One turning vector, and how many steps it has turned
The counts run from 0 to 1098.
[149  72  72 123 141 158  90 100 151 132 135 125  84 156 152 133 131 148
 140 165 137 145 127 177 109 150 137 109 100 138 111 152 138  65 147 112
 129 171 109  99 124 108 124] => 476
[149  94 123 109 160 151  82 156 149 144 115 152  88 154 163 176 122 143
 114 120 141 131 130 143 115 159  98  99 122 166 122 185 126  98 146 111
 100 116 115 113  87  88 118] => 424
[122 110 105 115 131 158  98 151 158 109  96 146 139 125 145 135 150 202
  94 111 137 139  98 149  88 156 110 122 129 156 141 176 130  99 159 119
  95 119 104 103 146 122  69] => 600
[160  98 104 156 132 169 106  78 168 144 127 125 138 147 116 126 130 129
 132 151 158 133 112 141 119 128 186 117  80 154 117 141 155  78 125  81
 149 137 131 100 140  92  97] => 942
[137  63 114 114 134 166 101  85 141 104 130 106 139 148 125  88 141 173
 127 144 130 140 154 138 100 110 150 146 126 130 127 170 129  96 159  99
 123 148  99  98 186 110  76] => 859
[138  99  82 124 129 136  92 147 165 131  94 137 108 152 135 132 182 166
 137 115 128 131 124 134  84 145 155 126  90 148 136 180 126 100 144  98
 104 165  95  94 103 118  90] => 803
[130  80 140 101 144 177  91 138 135 140 128 131 105 175 124 134 156 128
 154 119 153 121 126 132 133 163 174 140 113 169  97 182 132  95 134  91
 117 148 124  89 113  88 108] => 155
[147  64 137 114 105 153 117  95 141 111 110 154 154  81 102 132 110 138
  96 142 137 119  96 158 134 126 172 139 131 130 142 196 140 100 147  77
 107 102 131 133 124  99  97] => 260
[130  87 154 103 109 157  80 115 124 133  86 111 118 161 133  81 180 137
 126 112 143 121 140 129 133 113 151 125 125 175 121 192 135  90 133  97
 119  88 126 129 126  91 112] => 511
[142  99 103 132 104 137 110  81 154 119  80 127 149 136 141  88 151 158
 110 158 150 105 106 167 105 115 140 112 119 143 148 156 166  79 152  99
 171 116 129 118 157 103  98] => 392
[163  94 151 100 140 170 108  80 153 110 124 108 108 155 161 107 112 119
 117 156 137 118 146 149 105 114 129 105 124 168 120 141 148  65 124  79
 171 113 126  83 121  94 123] => 567
[139  88 113 131 112 160 102  90 153 132  86 115 122 157 179 115 132 206
 111 134 161 133 113 184 106 117 152 138 116 124 120 134 129  67 158 136
 144 125 113 112 145 109 117] => 1052
[126  82 106 130 139 150  84 122 164 140  98 117 109 155 110 138 109 201
 114 106 160 144 106 151 123 182 155 150 136 144 102 160 124  73 162 115
 107 153 117 129 138 108 100] => 605
[131 117  87 143 113 145  92 107 149 124  88 138 131 129 119  85 172 136
 108 129 137 127  99 133 110 143 148  94  95 180 139 181 157  80 136  86
 124 104 138 127 128 111  87] => 1068
[143 107  91 148 144 153  77  89 164 126 113 125 112 134 115 132 117 185
 109 100 153 145 126 160 115 175 160 154 126 136 106 166 118  76 168 115
  95 130 117 131 149 112  99] => 404
[146 102 174 121 110 154 102  68 170 117 125 124 138 168 119 153 127 124
 125 137 155 119 118 144 104 118 162 108 102 173 162 160 157 101 114 100
 164  97 141  78 146  92 100] => 364
[131  81  95 125 124 163  84 115 143 132 131 136 140 133 125  90 163 138
  99 159 136 137 113 115  95 113 123  76 101 169 147 182 136  96 137  92
 113 122 134 125 155 105  71] => 866
[143 123 132 134 147 179  99  93 170 135 114 136 110 163 174 151  79 165
  88 121 163 137 104 159 110 156 122 119 120 148 110 134 144  86 162 124
 154  95 138 105 105  93 118] => 295
[159  86 128 110 147 173 112 111 140 137 130 143 129 142 113 121 130  96
 144 151 147 104 114 145 150 157 169 122 118 170  99 168 155  69 123  53
 137 136 137 103 113  80 114] => 1016
[139  67 151 107 131 178  89  92 139 129 151 134  97 133 132 141  88 106
  98 146 130 157 120 126 112 117 144  85 108 166 136 179 134 104 126 103
 125 102 144 114  92  81 116] => 562
[142  50 148  96 106 130  89 128 155 125  96 132 103 121 153 164 110 171
  98 127 118 138 134 150 100 118 130 131 126 127 147 178  98 102 152 110
  94 135 102 111  90 111 101] => 251
[121  78 145 121  99 163 102 114 156 108 131 141 149 106  91 144 116 149
  93 130 143 143  80 140 106 158 176 115 117 170 149 169 130  96 130  95
  95 117 144 104 135 113  78] => 737
[130 104 165 112 133 173 115  89 156  97  94 113 133 168 130  93 105 159
  98 122 143 141 106 114  92 121 117 108 130 166 155 169 177 109 143 107
 172  93 127 103 131  89  92] => 967
[148  87 117 113 159 167 108 146 134 128 121 165 122 128 139 182 130 154
 135 126 151 131  96 164 142 166 133 128 111 151 118 200 156 115 149 114
  87 128 103 118  97  75 104] => 150
[171 107 159 112 155 154 110  99 160 119  89 124 124 143 134 115  96 132
  98 116 144  95 148 131 131 135 106 136 160 158 123 167 144  75 155  62
 152  88 112 116 123  84 106] => 38
[115  97  97 128 107 146  99 110 170 112 124 142 133 147 143 149 132 178
 107 150 145 140  76 169  71 154 142 101  96 149 160 148 149  98 153 129
 142 144 135  87 141 123  92] => 473
[131 112 136 120 135 145  94  96 157 111  83 127 109 186 150 141 153 177
 144 106 154 137 130 162 100 123 132 131 111 140 152 191 176 134 152 150
 154 107 101 108 135  85 112] => 501
[128  57 111 101 109 146 100 145 137 118 112 159 136 120 142 151 189 158
 144 146 128 124 115 165 114 120 159 128 105 136 143 201 132 118 137 111
  90 142  97 102 134 103  92] => 729
[139  59 167 105 132 156 101  76 152 132 125 129 110 163 123 158  83 145
 129 133 157 132 123 166 144 127 174 157 135 122 117 169 137 111 156 110
 154 124 128 111 110  83 129] => 834
[139  52 123  98 130 156  90 126 148 131 141 124 118 127 121 150 137 148
 121 146 132 122 146 148 131 157 160 141 139 149 111 155  94  67 148  78
  78 150 121 106 155 121  96] => 733
[129  68 116 115 110 119  95 114 162 123  90 143 129 144 105 135 165 160
 143 119 143 103 128 169 125 153 181 166 135 128 130 188 129  94 170  93
 122 148 121 103 150 113  98] => 530
[149  73 128 127 108 180 116  96 141 122 114 124 155 122 149 106 144 147
 103 161 127 141 123 127  92  67 139 100  84 143 151 160 148 105 121  91
 129 117 111 111 127  98  77] => 189
[142  68 124 109 142 157  73 110 154 141 110 117  95 166 176 121 130 185
 105 115 140 143 167 148 114 115 108 141 146 132 111 160  90  89 173 119
 118 122 114 124 134 103 110] => 779
[148  66 112 120 139 163  99 100 155 125 105 114 108 134 168 121  95 202
  96 139 133 149 141 159 103 117 113 141 128 108 119 139 113  81 171 118
 120 143  97 117 130 108 107] => 1054
[132  83 144 119 129 135 106 105 165 100 116 123 143 145  64 152 134 140
 141 118 145 125 116 133 111 161 155 124 115 167 161 193 164 101 120  90
 123 137 114  97 162  98  84] => 812
[150  79  74 142 128 150  72  82 156 147 132 149 112 138 145 137 161 152
 122 141 151 133 135 180 130 138 175 141 109 129 106 162 112  95 173 113
 104 134 139 125 150 106 109] => 1
[142  76 118 136 132 140  92 113 151 125 110 142 127 127  79 162 125 137
 129 122 143 146 104 131 124 147 162 123  90 153 150 215 156 121 120 104
  99 137 112 133 109  83  94] => 810
